In the data rows, the value 128 means zero.
Some points:
[ 68 127 103 192 110 115  48  70 238 152 130 126 108 126 143 158 160  86  85 108 154 140 143 107  90 111 126 144 121 154 147 152 140 113  99 148 118 145 128 116 129 121 114  59  84 127 112 148]
[161 110 118 158 108 139 189 162 119 135 163  92 132 147 142 166 118  61 162 110 117 144 147 162 198 118 150 114 129 151 131 162 114 120 114 160 117 133  97  96 111 131 200 135 104 156 116 216]
[120 133 140 144 122 124 104 124 101 116 124  96 141 160 145 126 124 147  71 126 102 244  86 116 120 103 130  82  95 116 135 114  83 167 123 173 107 136 106  42  94 148  84 133 122 103  75  98]
[105 106 150 111 110 116 113 221 105 109 138 122 109 106  71 142 161 160 102 132 132 145 140 155 116 122 117 130 158 137 117 130 251 113 103  33 107 171 125  69  99 123 123 160 158 118  66 120]
[ 98  72  89 169 101 130 120 116 120  81  90 106 118  34 108  37 113 137 129  73 120 125 147 149 128 109 114 111 130 107 144 191  95  96 137 125 107  80 113 156 115 119 106 136 112  52 110  88]
[108  90 106  99 163 103 136 135 120 111 143 151  88 146  99  90  55 115 154 128  80 101  63 119  77  85 103  92 161 143 112 114  88 103  96  89 105  94  86  74 128  89 111 108 103 143 187 139]
[ 64 136 109 112 139  98 127 137 100 112  91 125 115 154 114 101 100 126 164 104 117 197 152  88 126 141 109 148   1 103 118 112  97  86 138  66 124 131 123  71 138 117 162  67  93 136  72 127]
[ 72 166  77 112 141 146 156 143  98 106 128 101 125 120 113 205 124 196 115 149 135 116 121 134 163 101 144 150 179 125 119  90  92 150  85 110 134 140 113 233 196  97 141  91 114  86  58 161]
[116 126 145 116  94 104 147 153 255 149 106 102 123 182  89 132 111 112 155 128 114 137 133  88 146 131 104  84 160 105 125 118 120 110  99 106  95 126 106 152 109 121 116 158 144 100  97  94]
[167 145  41 119 180 113 160 120 153 117 119 190 123 102 133  85  97  83 103 143 152 136 168 131 134 129 144 105 204 166 138 114 122 185 152 142 155 177 129  85 134 118 176 150 153 102  83 162]
[104 135  56 115  68 192 152 145 124 107 118 125 148 191 120 127 124 102  31 190 112 131 123 138  89 207 115  95  94 126 150 137 117 112 154 117 120 146 116 174 151 139 121 156 156 170 180 126]
[204 143 194 185 117  97  72 202 122 108 103 127 109 125 107 139 132 129 143 141 146 110 113 174 129 128 114 112  92 145 142 129  93 130 150 192 105 204 102 170 214 126 157 113 131 124 123 111]
[ 99 125 174 157  88 144 156 177 136 137 100 236 193 111 125 108 129 157 148 142 147 145  94 125  99 117 206 153 131  92 154 139 151 128  70 139 133 101 155 125 112 128 139 141 101 108 183 165]
[162 131 179 204 140 138 168 130 110 140  95 119 136 127 139 208 132 119 137 109 146 170 140 140 107 156  90 133 225 126 116 144 113 166 164  46 156  88 119 131 150 125 135  73 114 124 143 178]
[ 71 146 149 143 162 149 135 128  97 141 115 123 116 110 174 148  65  92 128 161 174  90 202 165 117 148 142 120 137 103 113 117 105 105 121 160  96 116 126 112  83  91  74 142 190 191 118 114]
[114 105  80 117 122  89  92 151 140 121 133 138 100 137 249 181 148 138 146 132 120 141 117 157 144  96 108 136 122  94 135 138 118 145 194 126 125 153 135 161  91 108 154 146 141  97 193 200]
[157 120  83 125 171 132 169 138 149 141 115 129 134 205 120 122 136 174 122  93 139  98  75 131  97 126 123 244 164 112 119 141 136  90 144 199 136 132 104  96  99 116 121 194 114 133  73  86]
[168 108 125  81 112 110  32  80  80 220 107 174 204 130 133 145 117 123 135 119  84 115 133 131 109 140 164 126 136 140 107 120 119 113  91 123 112  87  88 147 116 172 138 136 159  83  83 148]
[157  62 141  60  98 151 147  92 130 182  87 120 117 113 167 158 114 117 122 143 145 137 122 135 138 116 121 107 115 129 119 126 130 138  83 138 137 205 207 120 139  86 130 109  95 168 110  51]
[124 134 109 184 175 103 223 137 110 152 120 101 148 104 183 160 175 144 180 113 133 105 114  76 101 116 136  98 125 184 143 107 136 155 158 112  92 134 135 113 132 148 187 138 144 102 169  84]
[140 129 165  49 151 128 147 115 166 110 140 123 112  52 141 134  97 110  91 110 180 129 106 131  94 110 121 144  77 108 127 112 109 130 133  69 146 170  93 160 106 255 110 141 110 147 136 148]
[209 126 107 134 109 153  83 148 117 140 121  66 126 114  54  89  98 135 161 126 133  86 120  90  95 115 138 131 124 121 127 107 116 123 150 124 107 159 245 115 110 125  81 110 130 106 142 202]
[110  83 157 185 141  78 124  99 123 124 216 108 137 126 151  75 115 162  85 138 189 109 111 103 118 138 131  99 140  80 126 123 140  94 106 119 205 116 126 113 177 177 131 144 133 135  85 146]
[199 125 120 130 179 107 178 112 109  89 129 141 115 200 153 114 149  92  87 109  85  99 135 161 100 139 114 111 103 112 137 140 121 123  57  88 111 133 209 186 101 128 100  78 132 103  92 111]
[156 145  84 103 139 115  92 201 119 119 117 106 140 110 167 120  92  75  93  97 124 114  96 114 133 124 140 117 106  81  97 103 255 134 131 144 151  75  94 126 135 112 100  73  83 113 141  96]
[105 191 157 110 121 137 129 160 132 179 126 121 126 125 149  87  88 188  32 115  98  75 147 158 189 129  96 126 147 181 130 162 107 164 139 112 141 157 140  69 168 136 159 126 109 118 183 114]
[118 119  98 163 137 131  99  75 130 116 117 139 128 178 100 166 101 177 135 112 189 101 127 181 192 121 127 103  70 172 139 110 150 181 176  96 101  79 143 162 126 138 160 153 114 153 150 120]
[137 113 142 161 239 209  79 136 136 112 153 160 134 107 163 175 100 138 135 154 122 145 134  74 159 151 124 137 117 137 116 158 120  92 140 109 107 141 140 118 151 123  96 139 187 139 176 100]
[ 84 136 168  92 183 101  78 123 124 182 138 129 201  97  70  95 203  82  90  83 116 138 112 136 108 121 172 107 116  99 114 141 101 134 131 104 138 149 128 172 104  58 162 172 127 154 161 119]
[138 103 119 115 164 109 117 112 120  91 119 118 113  79  83 150 176 154 108 176 104 119 140 101 154 244 124 130 151 149 128 103 120 127 102 182 118 154 111 129  89 124 103 133  78 146 192 146]
[124 173 144 197  99 145 151  86 110 152 111 135 105 115 176  18 176 119 163 151 128 134  54 158 211 130 108 121 151 135 119  93 137 120 142  78 110 153 114 150 108 108 129  94 149 136 102 165]
[158 129 139 110 101 126  99 139  91 123 178 140 111 197 116  98 138 144 135 109 172 161 155  87 140  90 150 119 219 103 136 127 128  94 135 120 187 167 114 180  77 185 120 111  99 157 189  67]
[ 69  95 195  72 143 183 159 114 113 102 121 125 122 138  97 149 153 121  96 137 145  85 140 110 116 127  92 115 132 121 123 118 141 119 156 231 129 136 114 110 110 138 149  42 203 105 133 163]
[156 112 176  59 121 135 131 163 145 132 126 158 144 160 144 119 242 133 112 140 149 122 143 131 134 110 188 104 119 155 102 111 110 101 181 115 124  36 121  90 167 117  84 140  98 107 102 141]
[138 160 142  93 135 102 144 115 106 120 107 120 120 136 136  75 106 173 142 121 129 176 146  95 137 117 102 122  98 215 127 173 172 147 124 189 120 144 116 229 153  99  98 161 133 164 119 188]
[107 130 180 147  95 132 117  76  80 107 128 113  89 149 128 174 130  65 140 123 129  95 138  88 122 111 110 161  89 107 124 110 156 127  88 121 155 119 111 103 137 107 106 255 101  44 147 133]
[159 161 134 144  86 112 160  67 161 115 164 107 136  91 124 181  81 192 148 138  89 127 120 192 125 138 167 137 103 189  93 131 137 110 174 115 154 151 114 137 114  92 128  89 140  88 149 116]
[177 127  92 133 116 184 112 122 152 133 122 117 119  93 144 104 158 203 190 157 104 120 210 120 101 163 112 112  79  86 119 106 125 146  94 139 145 105  80 100 119  98 128 116 171 189 166 122]
[106 123 121 170 212 174 119 111 141 149 103  86 100 127  78  92 126 107 137 210  91 178 167 156 122 116 133 143 122 115 127 117 152 135 126 180 138  76 151 155 131 172 157 132 158 140 160  87]
[175 162 118 112  72 110 128 115 119 112 143 139 102  66 113 185 129 140  69 106 130 143 105 100 129 120  79 113 127 112 100 108 105  99 115 177 111  31 231 119 115 119 169 148 132 166 116 117]
[102 136  99 100 101 139 122 173 129 126 218 123 140 138 125  95 152 100 231 122 213 127 108 147 114 158 112 147  80 163 110 135 106 159  84 139 205  99 138 123 111 158 112 147 129 100 119  86]
[118 143 118  72 111 107 112 101 129 111 121 117 124  93 112 164 135 115 187 161 114  95  90 102 139 123 119 120 155 108 255 238 125 125 134  97 121  74 111  98 115 130 125  90 128 146  90  89]
[117 119 129 161 122 105 186 140 126 204 158 218 136 120  61 165 139 106 107 115 106 114 136 113 148 102 178 164  64 102 148 126 129 139 153 144 142 138 118 137 131 139  77 126 138 140 112  99]
[ 93 131 169 174  99 161 117 132 144 100 141 148 144 145 156 123 102 120 193 128  38  93 140 116 108 148 120 128 168 138 114 116 137 171 202 134 134 158 153 169 117 156 158 149  90 173  25 141]
[102 190  99  81 118 104 144  74 114 109 108 120 138 133 117 137 141 129 214  78 108 147 128 198 153 125 121 128 184  97 116 116 138 110 120 170 105 180 143  83 231 162 105 146 130 147 182 158]
[153 109 152 115  73 105 114 115 123  91 140 109 138 168 157  65 127  90  77 127 135 129 146 103 120 116 150 255 168 142 135 107 117 156 120  86  98  89 118 112 146 104 154 122 156 147 168  97]
There is one direction along which these points spread out most. Take the direction at right angles to it along which they spread out most. Then take the direction at right angles to both along which they spread out most. Go by this last direction. For each point below, how far along it does it lie, from 0 to 99? 50 is the average, and the first point above lies past it. One standard deviation of the points above along it is 16.
[167 145  41 119 180 113 160 120 153 117 119 190 123 102 133  85  97  83 103 143 152 136 168 131 134 129 144 105 204 166 138 114 122 185 152 142 155 177 129  85 134 118 176 150 153 102  83 162] 43
[120 133 140 144 122 124 104 124 101 116 124  96 141 160 145 126 124 147  71 126 102 244  86 116 120 103 130  82  95 116 135 114  83 167 123 173 107 136 106  42  94 148  84 133 122 103  75  98] 70
[138 103 119 115 164 109 117 112 120  91 119 118 113  79  83 150 176 154 108 176 104 119 140 101 154 244 124 130 151 149 128 103 120 127 102 182 118 154 111 129  89 124 103 133  78 146 192 146] 41
[140 129 165  49 151 128 147 115 166 110 140 123 112  52 141 134  97 110  91 110 180 129 106 131  94 110 121 144  77 108 127 112 109 130 133  69 146 170  93 160 106 255 110 141 110 147 136 148] 42
[138 160 142  93 135 102 144 115 106 120 107 120 120 136 136  75 106 173 142 121 129 176 146  95 137 117 102 122  98 215 127 173 172 147 124 189 120 144 116 229 153  99  98 161 133 164 119 188] 45
[105 106 150 111 110 116 113 221 105 109 138 122 109 106  71 142 161 160 102 132 132 145 140 155 116 122 117 130 158 137 117 130 251 113 103  33 107 171 125  69  99 123 123 160 158 118  66 120] 48
[124 173 144 197  99 145 151  86 110 152 111 135 105 115 176  18 176 119 163 151 128 134  54 158 211 130 108 121 151 135 119  93 137 120 142  78 110 153 114 150 108 108 129  94 149 136 102 165] 59
[156 112 176  59 121 135 131 163 145 132 126 158 144 160 144 119 242 133 112 140 149 122 143 131 134 110 188 104 119 155 102 111 110 101 181 115 124  36 121  90 167 117  84 140  98 107 102 141] 28
[106 123 121 170 212 174 119 111 141 149 103  86 100 127  78  92 126 107 137 210  91 178 167 156 122 116 133 143 122 115 127 117 152 135 126 180 138  76 151 155 131 172 157 132 158 140 160  87] 55
[157  62 141  60  98 151 147  92 130 182  87 120 117 113 167 158 114 117 122 143 145 137 122 135 138 116 121 107 115 129 119 126 130 138  83 138 137 205 207 120 139  86 130 109  95 168 110  51] 55
[168 108 125  81 112 110  32  80  80 220 107 174 204 130 133 145 117 123 135 119  84 115 133 131 109 140 164 126 136 140 107 120 119 113  91 123 112  87  88 147 116 172 138 136 159  83  83 148] 40
